In the data rows, zero lies at 4.5, halfway between 4 and 5.
Some points, one per row:
tensor([9, 3, 3, 4, 5, 5, 3, 2, 6, 6, 2, 6, 8, 4])
tensor([6, 4, 6, 4, 4, 3, 5, 5, 4, 6, 4, 3, 5, 6])
tensor([4, 4, 6, 5, 4, 4, 3, 5, 4, 6, 5, 3, 5, 4])
tensor([3, 5, 6, 4, 4, 4, 4, 6, 3, 5, 6, 3, 5, 5])
tensor([4, 4, 1, 7, 4, 7, 4, 6, 4, 0, 1, 4, 3, 5])
tensor([5, 6, 5, 5, 4, 5, 5, 5, 4, 4, 4, 4, 5, 6])
tensor([5, 0, 0, 5, 5, 2, 2, 4, 6, 3, 2, 6, 4, 1])
tensor([5, 4, 4, 5, 6, 7, 4, 4, 6, 4, 3, 5, 5, 5])
tensor([5, 3, 5, 5, 4, 2, 5, 5, 4, 6, 4, 3, 4, 4])
tensor([5, 4, 4, 5, 5, 6, 5, 5, 5, 4, 4, 4, 4, 4])
tensor([4, 6, 3, 5, 0, 8, 3, 0, 7, 2, 0, 8, 4, 7])
tensor([5, 8, 1, 3, 6, 2, 9, 4, 6, 4, 7, 7, 6, 2])
tensor([3, 5, 3, 3, 5, 3, 4, 3, 5, 4, 5, 5, 7, 2])
tensor([5, 4, 4, 6, 5, 6, 5, 5, 5, 4, 4, 4, 4, 4])
tensor([6, 4, 6, 6, 4, 7, 4, 4, 4, 5, 3, 3, 3, 6])
tensor([8, 6, 8, 5, 4, 3, 6, 5, 3, 9, 5, 2, 6, 5])
tensor([8, 4, 7, 5, 2, 6, 4, 4, 3, 5, 2, 3, 4, 6])
tensor([3, 4, 6, 4, 5, 3, 3, 6, 3, 5, 5, 3, 5, 5])
tensor([2, 6, 6, 3, 4, 3, 4, 8, 2, 4, 7, 2, 5, 4])
tensor([5, 5, 4, 5, 4, 5, 4, 6, 2, 3, 6, 6, 4, 4])
tensor([4, 5, 5, 3, 4, 4, 4, 6, 3, 4, 5, 4, 5, 5])
tensor([5, 4, 5, 5, 4, 4, 5, 4, 4, 5, 4, 4, 4, 4])
tensor([0, 5, 8, 2, 2, 2, 1, 0, 4, 7, 9, 9, 4, 3])
tensor([1, 5, 2, 5, 4, 5, 3, 7, 5, 1, 2, 4, 4, 6])
tensor([5, 4, 4, 4, 4, 5, 4, 3, 6, 5, 2, 5, 5, 5])
tensor([7, 2, 7, 7, 5, 7, 6, 3, 5, 7, 6, 5, 0, 6])
24 more points follow, each with its number after it:
tensor([4, 6, 6, 3, 3, 4, 3, 7, 2, 4, 5, 3, 6, 5]) 0
tensor([5, 6, 3, 4, 5, 4, 4, 4, 5, 4, 4, 5, 7, 4]) 1
tensor([5, 6, 2, 4, 7, 5, 6, 3, 8, 6, 5, 6, 6, 4]) 2
tensor([5, 5, 4, 4, 4, 5, 5, 4, 5, 5, 4, 5, 5, 5]) 3
tensor([4, 8, 2, 8, 4, 6, 7, 4, 6, 4, 4, 5, 5, 5]) 4
tensor([9, 7, 0, 5, 7, 8, 9, 0, 9, 8, 3, 9, 7, 4]) 5
tensor([4, 4, 6, 4, 3, 5, 3, 4, 3, 4, 5, 5, 4, 5]) 6
tensor([3, 3, 5, 5, 5, 4, 2, 5, 4, 6, 4, 4, 5, 4]) 7
tensor([5, 4, 3, 5, 6, 6, 4, 3, 7, 4, 3, 5, 5, 4]) 8
tensor([4, 6, 6, 4, 4, 4, 4, 6, 3, 5, 5, 4, 5, 5]) 9
tensor([4, 4, 6, 4, 3, 5, 4, 4, 4, 4, 4, 5, 4, 5]) 10
tensor([4, 6, 4, 4, 5, 5, 5, 5, 5, 5, 6, 6, 5, 5]) 11
tensor([8, 4, 9, 4, 3, 7, 4, 4, 3, 7, 3, 4, 4, 7]) 12
tensor([5, 7, 4, 4, 5, 4, 5, 4, 5, 6, 6, 5, 7, 4]) 13
tensor([5, 4, 2, 4, 6, 2, 6, 4, 6, 5, 4, 4, 6, 3]) 14
tensor([6, 3, 3, 4, 6, 7, 4, 3, 7, 5, 3, 5, 5, 4]) 15
tensor([3, 6, 1, 4, 5, 3, 4, 6, 4, 2, 5, 5, 7, 3]) 16
tensor([3, 3, 0, 8, 4, 8, 4, 6, 5, 0, 0, 4, 2, 5]) 17
tensor([4, 4, 2, 6, 4, 6, 4, 5, 5, 2, 3, 4, 3, 5]) 18
tensor([7, 4, 0, 5, 9, 6, 6, 1, 9, 6, 5, 8, 5, 4]) 19
tensor([4, 8, 9, 5, 4, 8, 5, 3, 5, 6, 5, 5, 5, 9]) 20
tensor([1, 9, 6, 4, 4, 4, 4, 9, 2, 5, 8, 3, 7, 6]) 21
tensor([6, 2, 7, 5, 5, 6, 6, 3, 6, 6, 2, 1, 3, 7]) 22
tensor([6, 4, 7, 5, 4, 5, 7, 5, 5, 6, 5, 3, 2, 6]) 23
Which of these numbered points is nearest to each point below by angle, seen from the average point of the first points? Its number follows each.
tensor([1, 8, 4, 3, 6, 5, 4, 6, 5, 4, 9, 8, 7, 4]) > 11
tensor([7, 2, 5, 5, 3, 7, 4, 6, 3, 2, 1, 2, 3, 6]) > 17
tensor([6, 1, 1, 5, 4, 3, 3, 4, 5, 3, 2, 6, 4, 2]) > 17
tensor([5, 4, 3, 5, 5, 5, 4, 4, 6, 4, 3, 5, 5, 4]) > 8
tensor([6, 4, 5, 5, 3, 6, 4, 6, 2, 3, 5, 5, 4, 4]) > 6
tensor([9, 3, 9, 5, 3, 7, 5, 3, 3, 8, 3, 3, 4, 7]) > 12
tensor([4, 3, 2, 3, 6, 3, 5, 4, 6, 4, 6, 7, 3, 3]) > 19
tensor([4, 6, 5, 5, 4, 5, 6, 5, 4, 5, 4, 4, 4, 6]) > 20
tensor([7, 4, 6, 5, 4, 5, 6, 1, 6, 8, 5, 6, 4, 5]) > 5
tensor([5, 5, 8, 4, 6, 4, 8, 5, 5, 8, 7, 2, 1, 7]) > 23
tensor([5, 5, 3, 4, 5, 3, 6, 4, 5, 4, 5, 5, 4, 3]) > 14
tensor([5, 4, 4, 4, 5, 5, 4, 4, 5, 4, 4, 5, 5, 4]) > 15
tensor([3, 9, 1, 7, 3, 6, 7, 4, 6, 3, 4, 6, 5, 4]) > 4
tensor([5, 5, 5, 3, 3, 5, 3, 6, 2, 3, 4, 4, 5, 4]) > 0
tensor([7, 4, 7, 4, 2, 5, 4, 5, 2, 5, 2, 3, 4, 5]) > 12
tensor([3, 5, 3, 4, 5, 4, 3, 6, 4, 3, 5, 4, 6, 3]) > 16
tensor([6, 2, 6, 6, 5, 7, 6, 2, 7, 5, 2, 3, 2, 7]) > 22
tensor([6, 6, 9, 4, 6, 4, 7, 0, 7, 9, 9, 7, 5, 6]) > 20
tensor([6, 6, 0, 2, 5, 4, 3, 3, 6, 3, 1, 6, 9, 2]) > 1
tensor([5, 5, 2, 4, 5, 8, 4, 1, 7, 2, 2, 7, 6, 3]) > 8
